In the rows, 128 means zero.
A single turn carries every row of the set below to another of its rows. Some are shown first; where does it send the rows asked next?
z_114: [156 120 116 148 164 141 127 114 120 145 118 149 115 141 144 113  92 142
 119 151 131]
z_115: [126 125 133 147 155 141 158  92 127 143 102 128 123  78 134 137  86 138
 116 129 126]
z_735: [145 134 158 128 120 158 125 127 134 155 125 136 108 125 138 124 112 144
 155 141 116]
z_229: [124 125 140 140 152 137 154 140 118 157 124 133  94 108 140 114  63 134
 115 137 132]
z_933: [143 123 131 130 127 148 154  85 120 108 111 121 129 142 125 119 108 146
 140 117 138]
z_324: [163 129 154 129 128 136 152 122 126 136 131 138 106 120 135  68  87 152
 116 151 107]
z_199: [135 120 126 100 140 128 159 104 126 141 109 139 121 107 146 134 128 154
 146 143 101]
z_381: [155 136 137 124 129 120 173  92 119 143 127  97  99  86 139 117  85 127
 132 129 110]
z_394: [160 106 116 141 158 111 156 113 142 136 112 117 116 127 131 104  80 153
 120 122 147]
z_99: [162 127 164 129 136 145 150 123 131 137 137 149 107 125 135  79  95 157
 117 157 115]
z_71: [135 130 172 109 136 129 158  97 107 145 127 113 144 118 138 126  88 136
 135 110 135]
z_995: [158 122 164 112 150 151 149 100 147 142 126 134 118 115 100 115 124 153
 144 125 119]
z_30: [156 121 125 106 162 131 171  96 108 127 144 105 129 127 138  99 103 152
 112 135 117]
z_535: [155 121 150 133 163 142 167  71 114 137 127 103 124 126 106 105 107 158
 140 134 128]
z_846: [173 124 135 113 150 114 185  99 126 140 122 111 104 123 134  93  77 153
 144 118 121]
z_679: [147 124 110 146 155 138 158  94 121 125  96 117 111 115 115 136 121 139
 129 135 119]
z_349: [141 128 174 154 149 160 152 107 112 138 125 132 113 128 139 124  82 111
 123 133 126]
z_221: [119 123 140 136 150 144 152 132 113 164 122 129  96  99 149 114  65 142
 122 128 121]
z_333: [178 124 132 106 138 122 158 124 140 136 111 130 129 103 152 104 112 147
 123 143 101]
z_794: [156 124 126 143 170 136 125 127 125 148 113 148 113 133 154 101  93 139
 122 154 123]
z_414: [155 123 133 126 130 134 151  93 115 165 121 145 118  82 128 109 107 170
 152 121 107]
z_167: [136 126 135 125 117 122 180 103 114 151 121 125 130 103 154 125  84 160
 145 110 115]
z_916: [138 139 168 134 121 152 128 132 125 157 131 133 121 123 133 114 107 139
 151 141 121]
z_436: [142 122 172 140 147 156 156 100 106 137 134 126 116 139 128 117  84 107
 123 139 123]
z_260: [142  87 117 121 158 142 158 103 134 145 103 136 105 117 134 130 102 143
 158 124 124]

z_324 turns into z_114
z_30 turns into z_260
Now these:
z_794 turns into z_229
z_995 turns into z_333
z_846 turns into z_679

